(in the rows, 128 means zero)
which system made each run:
path 1, J (10 x 22):
[[153 139 127  98 170 188 100 139 128 115 123 143 151 157 118 125 173  79
   91 160 108 192]
 [171 109 119 107 108 140 104 102 133  73 136 121 123  63 109 105 171  91
  156  93 163 133]
 [111 130 122 153 148 140 168  92 182  93  95 160 126 109 133  92 121 174
  119  83  96 102]
 [137 172  95 128 173 123 159 130 135 113 125 148 127 187 153 104 157 133
   88 162 159 168]
 [136 142 155  94 182 124  87 125  89 108 138 151 124  75 123 148 163 107
  129 121 171 143]
 [ 80  88 129 160 132 132 153 102 131  79  83 110 115  67 119 124 123 145
  145 140 139 102]
 [111 160 120 174 126  90 172 128 140 121 140 146 109 172 156 118 122 179
  135 129 158 100]
 [127 158 156 115 181 109 119 150  81 163 122 136 131 132 133 167 120 139
   84 161 136 135]
 [ 99  89 122 120 132 112 105 141  77 115 129  86 104  86 115 142 122 101
  165 160 151 129]
 [ 92 114 156 185  84 123 139 133 130 122 132 128 119 130 131 139 104 159
  164 100 113  71]]
path 2, V (10 x 22):
[[ 75 142 124 125 192 153 130 158  83  99  76  95 152 128 145  99 128  82
   65 126 108 157]
 [131 125 121 133  81  95  97 119 104  91 179 147 118 163 151 124 155  56
  150  58 157 136]
 [113 140 204 125 121 136 137 104 112 132  81 135 152  49 130 126 108 135
   95  90 128  86]
 [ 63 122  73 109 108 100 152 109 121 116 112 104 133 146 153  87 105  76
  114 143 164 168]
 [104 160 166 108 118 127  85 127 132 162 163 186 147 131 134 155 116 129
  145  77 134 124]
 [107  91 151 111 106 151 130  98 114 126  84 107 144  74 109 150 126  94
  107 183 145 146]
 [ 95 119  92 118  96  89 143  94 165 138 156 151 109 135 135 106  96 144
  177 120 144 128]
 [ 96 154 167 128 146 172 119 143 139 166 108 151 157 124 116 155 117 160
  114 163 119 136]
 [149  99  87 112 111 117 119 110 129 119 145 123 109 136 113 148 148 100
  144 178 161 165]
 [123 121 154 134 147 127 128 120 150 139 142 156 108 102 115 135 106 185
  166 117  96  95]]
path 3, F (10 x 22):
[[165 134 161  91 112 146  89 155  89 169 115  88 148  50  89 160 123 124
  117 151 152 123]
 [114  70  73 147  72  80 160 104 139 137 111  94 100 119 114 145  82 138
  129 148 123 110]
 [123 146 158 146  99 135 125 156 133 179 164 145 132 204 139 137 101 144
  141 132  85 117]
 [201 148 116  88 112 149 102 157 106 144 139  92 146 125 109 114 152  88
  101 142 141 157]
 [142  87  98  96 102  99 123  92 154 134 137 129 107  81 105 114  96 128
  154  92 104 117]
 [ 99 123 131 165  87 164 135 136 157 133 112 135 153 170 130 126 111 123
  109  97  74 120]
 [185 174 108 114 121 125 137 129 142 121 151 140 136 168 144  94 162 111
  103 113 153 152]
 [136 119 127  70 174 136 109 102 143 129 126 154 126  82 113 102 120 120
  127 105  95 148]
 [ 79 102 103 162 106 160 130 115 153  80 102 129 138 121 122 117 135 105
  140 102 119 132]
 [133 174 147 152 127 126 153 113 151 115 132 171 135 149 150 121 145 158
  116 106 156 114]]
path 4, R (10 x 22):
[[120 146  79 138  84 141 101 186 122 172 163 110 145 227 124 155 124 102
  126 160 126 171]
 [193 111 143  92  55 149  79 105 157 157 168 156 142 104  88 168 139 108
  155 111 133 137]
 [128  98 103 117  95 156 160  93 206 139 110 128 130 116 106  77  93 159
  150 132  70 126]
 [131 183  89 156 129 147 142 167 168 139 152 146 138 216 140 105 140 163
  130 125 123 143]
 [208 145 119  99 144 156  90 124 143 121 150 165 135 132 105 153 184 112
  106 125 137 163]
 [138  93 105 112 140 141 142  79 172  77 129 144 104  93 116  79 145 125
  167 123 118 137]
 [ 94 163 137 176 153 157 160 132 160  93 113 155 137 153 147  99 144 172
  132 116 129 114]
 [170 164 118 126 173 116 136 131 111 112 119 143 127 139 134 145 168 135
   74 148 168 146]
 [128 104 134  99 185 110 112 105 106  91 146 145  92  90 126 118 145 112
  159 134 136 139]
 [ 68 111 155 172 140 155 144 126 119  82  95 120 128 103 133 119 132 131
  145 139 129 110]]
path 5, X (10 x 22):
[[ 87 145 154 123 146 119 184  82 154 142 122 160 118 135 151  97 114 180
  151 214 169 137]
 [102 143 161 110 184 148 103 133 105 130 135 152 122  99 118 168 156 148
  159 211 186 157]
 [128  65 125 139 118 120 114 105 119 120 119 122  97  67  87 200 131 147
  163 188 152 118]
 [115 103 144 186 113 103 169 126 136 141 126 121  94 125 122 159  97 211
  165 173 124  72]
 [141 156 150 170 168 128 139 187  91 152 126 107 117 156 126 166 132 185
  115 194 133 107]
 [163 104 107 137 150 102  85 185  63 137 149  85  97 122 101 190 134 122
  131 149 121 120]
 [132  81 127 177  96 112 118 164 100 127 129  83 105 119 110 159  99 139
  142  89  72  70]
 [141 153 122 184  92 120 154 183 115 150 120  88 139 187 140 124 106 150
   90 103  95  90]
 [167 170 111 108 150 111 100 191  80 158 149 100 137 167 136 119 124 101
   81  89 106 136]
 [133  99 111 106 113 134  87 151  98 120 136  95 133 126 121 108 115  53
  116  64  72 139]]
path 6, J (10 x 22):
[[118 104 203 157  59 159 165  70 156 128  82 151 154  98 126 140 114 135
  103 130 112  92]
 [150 165  75  89 116  82 175 121 150 169 137 110 121 151 143  63  94 156
  118 156 156 144]
 [ 88 155 131  84 192 156  63 153 125 152 153 177 144 125 114 156 131 128
  144 122 120 169]
 [122  73 126 151  79 165 127  96 136  91  98 112 134  93  98 163 157  98
  138 179 155 140]
 [160 139 139 135  99  90 166  95 165 133 155 153 103 121 137  97 110 185
  160  99 133  80]
 [117 163 123 114 198 151 139 156 135 163 108 138 139 154 123 123 112 170
   90 174  95 151]
 [143 118  96 118 140 129  82 154  93 102 157 111 112 120 107 156 171  93
  157 160 177 163]
 [127  92 176 162 112 136 130 102 135 101 116 145 113  73 114 152 124 153
  153  94 102  72]
 [134 134 103 162 128 113 192 138 139 135 109  99 117 172 146  89 107 165
  104 164 110 115]
 [147 173 127 105 179 108  86 175  87 147 172 140 122 159 137 139 143 121
  125 116 139 146]]
path 7, E (10 x 22):
[[ 94 135 136 155 120 135  96 164 143 149 158 160 137 183 138 129  88 132
  135  10  30  96]
 [138 144 127 113  67 160 126 113 125 135 107 136 185 189 146 123 144  29
   38 108 118 180]
 [183 123 120  32  83 106 109  83 146 156 178 138 124 101 124  60 112  77
  158  89 122 154]
 [ 58 139 136 106 128 203 106 124 191 130 124 160 166 115 117  72 104 129
  173  81  70 145]
 [110 165  77 128  98 150 122  96 186  98 139 191 157 185 142 123 173  96
  116 104 182 187]
 [158 141 170  54 157 139 135  51 168 142 143 203 129 100 130 100 143 133
  133 160 144 163]
 [ 64 119 113 109 167 181 131 114 166  95 122 131 128  97 116  74 140 137
  203 188 148 169]
 [114 165 124 160 145 141 119 122 163  96 151 187 123 127 123 164 175 184
  173 134 200 128]
 [128 126 144 136 184 131 170  83 144 112  83 162 117 100 125 155 146 174
   94 206 155 137]
 [115 109 117 142 185  97 147 137  94  97 144 103  74 123 133 118 142 153
  178 206 165 127]]
path 8, E (10 x 22):
[[195  70  82 120 121 135 116 136 117 119 137  90 101 148  95 145 144  92
  116 171  90 156]
 [185 115 161 154 112 158 118 155 131 108 159 109 112 128 115  98 141 142
  169  95  74  84]
 [154 153  96 153 142 165 128 162 139  94  93 109 152 133 118 111 154 121
   72  80 105 132]
 [175 111  97 101 158  96 104 115 112 100 155 147 103 138 130 128 150  83
  102  83 109 149]
 [118  97 184 118 131 165 109 112 113  98 126 130 131  98 126 100 133  83
  145 105  82 123]
 [109 141 101 143  93 136 128 123 138  82 117 118 144 114 135  95 146 101
  132  72 162 127]
 [122 148 136 104 159 103 129  94 136 124 129 179 130 115 143 120 122 129
  100  77 130 130]
 [ 71 107 139 102 150 135 126 102 112 113 117 135 131 122 141 107 121  80
  131 150 125 165]
 [102 135 146 127  91 124 115 115 128 119 150 141 131 108 132 125 133 119
  174 119 177 122]
 [ 96 144 135 131 127 132 151 101 156 137  96 153 143  98 129 129 108 165
  111 130 144 121]]
path 9, V (10 x 22):
[[228 102 154  87 154 117 117  80 123 117 152 174 104 128 119 148 165  99
   90 125  98 144]
 [117 103 156 118 152 157 145 124 130  91 124  93 111  78 125  37 122 128
  188 134  92 111]
 [ 96 167  70 184 101 156 132 170 161 103 114 113 153 154 125 119 141 152
  132  91 157 125]
 [166 145 117 121 160 110 124 105 130 117 117 180 130 146 134 172 157 120
   51 105 134 149]
 [125 102 170  94 172 124 129 101  95  96 144 136 102 110 145  81 137  88
  153 145 112 140]
 [ 85 141 136 162  99 147 123 153 127 101 130 104 135 102 127 105 130 140
  181 105 156 100]
 [112 144  94 159 120 107 143 124 133 125  94 139 139 131 128 172 128 145
   70 114 159 124]
 [123 122 146  96 168  93 131 102 100 133 145 161 109 153 151 125 123 102
  111 144 119 150]
 [110 125 176 123 121 145 105 147  95 127 148 108 125 101 126 112 127 113
  179 142 136 115]
 [109 120  95 161  83 115 136 135 132 126 103 101 132 102 113 153 113 148
  125 118 155 106]]
path 10, R (10 x 22):
[[100 120  65 164  80 102 149 162 135 159  95  75 135 139 117 139  72 152
   95 102 104 103]
 [165 136 132 125 101  92 106 153 100 175 174 138 121 199 140 151 107 106
  104  91  87 123]
 [175 110 149  79  84 169  94 132 123 147 144  99 148 114 107  91 127  67
  135 123  87 148]
 [108 138  78 124  65 143 128 128 179 126 128 113 149 112 118  75 106 130
  158  69 127 122]
 [131 164 106 134 114 136 135 123 174 146 123 176 155 179 139 129 119 139
   75  72  97 137]
 [179 145 114  76 131 130 127 102 141 131 156 154 132 171 141  90 154  79
  105 137 130 183]
 [113 143 131  90 137 172 104 105 168 100 148 161 142  96 121  79 151 113
  180 108 144 158]
 [ 88 144  98 150 129 158 155  93 186  93  84 165 150 122 128 121 142 149
  105 121 152 145]
 [132 159 123 126 169  94 159  96 140 120 138 184 112 168 156 131 147 150
  104 151 165 147]
 [124 128 165  95 197 153 112 115 112 110 136 158 119 110 124 125 160 118
  146 182 142 164]]
path 11, F (10 x 22):
[[ 69 129 102  82  97 140 124 108 119 134  48  88 181  35 111 114  97  78
   71 111 164 154]
 [ 44 129  70 137  77  74 165  67 183 136 134 181 123 174 156 128  90 137
  142 116 170 146]
 [ 99 185 188  90 141 194 116 126 146 176 131 183 182 167 140 127 135 116
  111 177 129 179]
 [137 129  80  77 119 155 126 101 155 104 114 107 139  68 103  90 159 107
  152 185 206 181]
 [ 69 114 127 138 125 142 138  91 198 143 113 177 127  81 104 151  92 204
  176 132 121 108]
 [116 146 119 186 129 186 153 148 155 116  97 135 149 187 123 156 162 155
  101 199 133 150]
 [191 146 130 102 172 120 130 122 138 120 171 148  93 119 117 113 166 171
  172 182 169 139]
 [112  85 146 136 174 171 108 148 127 121  98 110 114  61  85 155 118 166
  154 159  80 109]
 [132 107 100 218  95 118 151 151 126  84 125 102 101 157 125 159 149 158
  147 138 146  91]
 [180 154 182 139 173 103 136 151  95 155 155 143 105 154 138 148 126 176
  112 142 105  92]]
path 12, X (10 x 22):
[[123 145 198 150  84 146 115 150 107 164 128 130 156 132 132 153 105 127
  115 102 101  93]
 [160 137 102 104  84 124 136 151 113 168 119  74 145 141 122 106 106 105
   93 155 130 142]
 [ 91 139 110  94 136 117  93 155 121 160 154 124 132 129 125 105  87 118
  155  87  99 134]
 [116 118 139 132  91 183 113 129 150 136 110 133 163 143 114 131 125  96
  106 116  85 144]
 [164 152  95  99  80 124 131 118 163 148 154 136 138 151 128  95 125 120
  133 112 142 146]
 [118 146 134  87 169 161 120 123 154 131 129 146 140 106 124  78 119 134
  137 112  95 147]
 [109 116  92 125 120 161 120 110 161  97 128 149 136 151 121 120 154  97
  139 142 133 174]
 [148 142 132 114 120 133 125  94 167 116 145 174 128 104 121 121 144 148
  151 102 149 126]
 [130 121 128 119 163 145 161  96 152 106 105 142 120 116 127  98 137 146
  120 166 122 142]
 [106 132 113 136 156 122 124 120 130  99 148 153 109 139 132 134 154 135
  161 150 165 146]]

runs to name:
path 13 (2 x 22):
[[132 112 155  98  62 193  84 130 134 131 149 108 156 102  99 114 146  74
  187 156 146 157]
 [103 132  87 142  66 136 151 101 203 141  99 137 147  82 103 128  94 184
  142 102 145 104]]
 | R
path 14 (2 x 22):
[[ 61  92 103 142 134 118 196  71 145  84  99 126 109 167 161  70 121 101
  131 193 133 162]
 [ 91 188 177 131 145 127 103 122 120 116 158 190 137 117 149 149 159 147
  163 117 215 127]]
 | X
path 15 (2 x 22):
[[162  92 141  97  97 113 167  65 112  94 102 103 121  98 142  68 135  61
   95 139 133 138]
 [ 55 150 121 122 135 117 142 132 153 138 136 137 131 130 149  60  75 153
  169  73 101 108]]
 | F
path 16 (2 x 22):
[[ 48 152  68 129 133 161 112 114 182 122  87 165 165 103 109 166 133 145
  118 132 181 173]
 [156 109 148  93 129 106 136  52 166 155 146 213 113 135 123 174 126 146
  113 158 125 150]]
 | X
path 17 (2 x 22):
[[202 114 108  70 131  42  83 142  47 139 167  94 100 106 129 127 115  57
   92  52 117 121]
 [ 61  83 153 152  94 136 143 134 102 103  98  78 136 119 147  60  75  71
  132  58  44  92]]
 | X
path 18 (2 x 22):
[[176 125 176 102  77 128  81 108 104 159 129 145 149  63  92 220 147 115
  113 145 188 126]
 [115  68 129 134  77 102 198  77 139 150  86  88 110 116 126 106  71 138
  119 201 102 113]]
 | F
path 19 (2 x 22):
[[137 160 160 125  96 128 116 152  94 124 179 115 134 175 160  82 144  80
  158 113 150 135]
 [122 137 143 114 103 147 105 137 119 151  89 114 168  73 109 144 105 114
   81  76 112 114]]
 | J
path 20 (2 x 22):
[[162 116 129 107 135 164 162 109 147  89 120 102 125 130 137  27 144  98
  136 145  93 146]
 [ 79 164  72 134 147 137 113 136 156  84 136 150 135 128 136  96 153 127
  163  84 177 153]]
 | X
path 21 (2 x 22):
[[115 124 132 157 120  73 165 130  79 120 120  99 109 150 160 122 112 118
  101 133 144 103]
 [108 144 144 105 155  91 110 156  75 161 159 120 117 150 148 124  99 114
  131 124 122 129]]
 | F
path 22 (2 x 22):
[[ 73 111  66 162  88 146 201 110 178 126  71 104 150 192 143  82  92 121
   76 156  88 153]
 [188 191 138  78 142  86 104 152 103 169 219 157 114 199 161  96 142 114
  150 118 152 153]]
 | E
path 23 (2 x 22):
[[200 162 171  86 109 103 152  79 124 112 134 139 131  73 148  72 150 115
  114  99 184 111]
 [ 62 143 111  88 219 135 132 123 140 117 101 142 130  89 136  66  99 143
  126 102  96 147]]
 | R
path 24 (2 x 22):
[[ 35  86 105 111  90  85 155 106 133 196 103  92 115  91 111 140  32 167
  165 207 133 120]
 [ 88 143 114 132  83 123 118 158 148 222 160 143 139 202 120 183  77 168
  149 190 121 144]]
 | V
path 25 (2 x 22):
[[138 146 108 132 211 103 131 146 113 106 123 133 103 106 127 126 137 170
  117 114 132 113]
 [ 98 113 126 167 185 126 129 147  92  80 115 121 105 136 135 146 153 128
  128 152 131 130]]
 | J
path 26 (2 x 22):
[[109 103  72 118 198 110 125  99 173 102 150 174  80 110 106 142 136 184
  189 158 140 147]
 [103 106 163 201 164 177 147 125 144  81 113 162 113 159 125 168 169 161
  142 184 111 123]]
 | R
path 27 (2 x 22):
[[126 164 126 110 117  84 160 132  91 145  84  83 151  95 151  89  94 116
   56  98 155 110]
 [ 39 129  79 100 158  86 107 132 104 126 136 135 124 138 150 114  93  90
  135  91 133 161]]
 | J
path 28 (2 x 22):
[[159  69 136 109 121 127 128 106 156 146 139 120  92  74  88 123  93 170
  181 141  67  97]
 [102 129  98 169 110 173 167 157 171 141 103  97 139 172 119  96 107 171
  135 175  90 127]]
 | V
